grid =
[[-17.422  -7.913 -25.552 -23.408   1.456  -9.577 -20.602  -9.926]
 [-20.093 -14.515   4.027  -2.141   3.559   5.207  -8.350  11.575]
 [-21.835 -12.586  -8.251   2.588  16.176  -2.437   1.334   9.051]
 [ 13.666   8.466  -1.668  24.074 -11.117  16.481  11.186   0.818]]
Rows and columns are counted from 1.
row 1 col 1 = -17.422
row 2 col 4 = -2.141
row 3 col 6 = -2.437
row 3 col 7 = 1.334
row 2 col 1 = -20.093
row 2 col 8 = 11.575
row 3 col 8 = 9.051
row 4 col 7 = 11.186
row 2 col 2 = -14.515
row 3 col 3 = -8.251
row 3 col 4 = 2.588
row 4 col 1 = 13.666
row 1 col 7 = -20.602
row 4 col 5 = -11.117
row 1 col 8 = -9.926
row 4 col 8 = 0.818
row 3 col 1 = -21.835
row 4 col 3 = -1.668

a =
[[54 33 49 43 46 61 45 52 60 54 49 51 35 57 67 51]
 [52 46 52 50 52 57 52 52 58 53 53 53 46 55 58 56]
 [58 22 48 35 39 66 40 52 61 56 45 47 26 59 77 45]
 [55 31 49 41 44 62 45 51 60 55 49 50 33 58 69 50]
 [55 55 55 55 55 55 55 55 54 55 55 54 55 55 55 54]
 [61 62 59 58 54 54 56 58 49 59 54 54 64 55 57 48]]
Rows and columns are counted from 1.
(1, 1) = 54
(1, 10) = 54
(4, 3) = 49
(3, 14) = 59
(5, 13) = 55
(3, 15) = 77
(5, 10) = 55
(1, 5) = 46
(3, 5) = 39
(1, 15) = 67
(2, 3) = 52
(1, 4) = 43
(4, 5) = 44
(1, 2) = 33
(3, 8) = 52
(6, 15) = 57
(6, 2) = 62
(2, 1) = 52
(1, 9) = 60
(4, 15) = 69
(5, 3) = 55
(5, 7) = 55
(6, 6) = 54
(3, 9) = 61
(2, 13) = 46
(4, 14) = 58
(2, 8) = 52
(5, 1) = 55
(2, 10) = 53
(5, 5) = 55

X =
array([[ 19.66,  -4.36,   6.46, -14.25,  -3.94,   3.07,   2.93,   0.63,
        -16.56, -10.56],
       [-14.85,   9.69,  14.69,   2.90,   1.77,   6.65,  11.65,  -6.29,
          9.81,   6.74]])
Rows and columns are counted from 1.
row 1 col 1 => 19.66
row 2 col 3 => 14.69
row 2 col 10 => 6.74
row 1 col 8 => 0.63
row 2 col 8 => -6.29
row 2 col 4 => 2.90
row 1 col 3 => 6.46
row 2 col 7 => 11.65
row 1 col 5 => -3.94
row 2 col 5 => 1.77
row 1 col 7 => 2.93
row 1 col 4 => -14.25

W =
-3.98	-3.11	0.47	-2.35	1.76	-4.21	3.53	-3.93	-2.92	-1.94	0.81
-3.36	-1.77	-0.86	-1.25	2.16	-3.17	4.11	-4.04	-2.74	-0.93	0.71
-4.02	-3.21	-0.66	-3.03	2.24	-3.76	2.73	-4.31	-3.10	-2.00	1.47
-3.97	-3.13	0.50	-2.35	1.75	-4.18	3.56	-3.95	-2.92	-1.97	0.81
-4.08	-3.95	1.36	-2.67	1.24	-4.68	2.80	-3.71	-2.96	-2.58	1.10
Indices start at 1.
row 1 col 1 => -3.98
row 3 col 5 => 2.24
row 5 col 9 => -2.96
row 1 col 8 => -3.93
row 5 col 8 => -3.71
row 3 col 10 => -2.00
row 1 col 7 => 3.53
row 3 col 9 => -3.10
row 1 col 9 => -2.92
row 4 col 2 => -3.13
row 4 col 8 => -3.95
row 5 col 2 => -3.95
row 1 col 2 => -3.11
row 4 col 3 => 0.50
row 1 col 4 => -2.35
row 1 col 11 => 0.81
row 3 col 3 => -0.66
row 1 col 6 => -4.21
row 4 col 4 => -2.35
row 3 col 11 => 1.47
row 3 col 1 => -4.02
row 2 col 3 => -0.86
row 5 col 11 => 1.10
row 5 col 3 => 1.36
row 2 col 1 => -3.36
row 4 col 10 => -1.97
row 1 col 3 => 0.47
row 3 col 8 => -4.31
row 2 col 2 => -1.77
row 2 col 4 => -1.25
row 4 col 11 => 0.81

A =
[[-10 -17 -17 -20 -15]
 [ 23 -28 -19  36  14]
 [ -2  -5  -3   5  -3]]
Rows and columns are counted from 1.
row 1 col 1: -10
row 3 col 4: 5
row 3 col 2: -5
row 2 col 3: -19
row 2 col 1: 23
row 1 col 5: -15
row 2 col 2: -28
row 3 col 5: -3
row 1 col 3: -17

M =
[[-0.04 -1.82 -1.76 -2.70 -1.03  0.10  1.50 -2.21  0.68  2.72]
 [-0.11  1.29  1.73 -0.75  0.77 -0.32  0.66 -0.11  1.18 -0.83]
 [ 0.18  0.29  1.92 -0.31  0.33 -1.00  0.75 -0.01  0.57 -1.10]
 [-0.75  0.41  2.07  0.37  1.15 -1.14  0.63 -0.11  0.10 -0.58]
 [ 0.16  0.08  1.84  1.31  0.28 -0.61  0.52  0.89  0.95 -0.89]
 [-0.07  1.09  1.35  1.66  0.42 -0.60  0.38  0.35  1.11 -0.60]
 [ 0.60  0.84  0.82  1.84  0.14 -0.25 -0.38  0.14  0.15 -1.08]
 [ 0.32  0.62  0.98  2.14 -0.01  0.02 -0.32  0.86  0.37 -0.86]
 [ 1.00  1.07  0.27  3.29  0.22 -0.31 -0.62 -0.02  0.30 -0.64]
 [ 1.57  0.73  0.33  3.15  0.35  0.04 -1.05 -0.09  0.93 -0.28]
 [ 1.30  0.54 -0.06  3.65 -0.07 -0.43 -1.92 -0.16 -0.03 -0.91]
 [ 1.45  0.04 -0.06  4.55  0.44  0.39 -1.84  0.15  0.40 -0.36]
 [ 1.40  1.18 -0.89  4.16  0.25 -0.09 -1.50 -0.42 -0.10 -0.53]
 [ 1.99  1.74 -0.51  3.39 -0.55  0.50 -1.32 -0.51 -0.62 -0.06]]
Indices start at 1.
(1, 1) -> -0.04
(2, 8) -> -0.11
(14, 5) -> -0.55
(8, 3) -> 0.98
(1, 6) -> 0.10
(14, 4) -> 3.39
(4, 7) -> 0.63
(10, 7) -> -1.05
(7, 3) -> 0.82
(5, 9) -> 0.95
(5, 3) -> 1.84
(3, 8) -> -0.01
(4, 5) -> 1.15
(7, 9) -> 0.15
(2, 3) -> 1.73
(1, 9) -> 0.68
(12, 2) -> 0.04
(2, 2) -> 1.29
(12, 5) -> 0.44
(8, 1) -> 0.32
(11, 9) -> -0.03
(10, 6) -> 0.04
(5, 2) -> 0.08
(6, 1) -> -0.07
(3, 1) -> 0.18
(9, 1) -> 1.00
(11, 3) -> -0.06
(14, 9) -> -0.62
(7, 7) -> -0.38
(13, 5) -> 0.25
(9, 4) -> 3.29
(2, 6) -> -0.32
(4, 1) -> -0.75
(13, 9) -> -0.10
(11, 8) -> -0.16
(11, 7) -> -1.92
(5, 6) -> -0.61
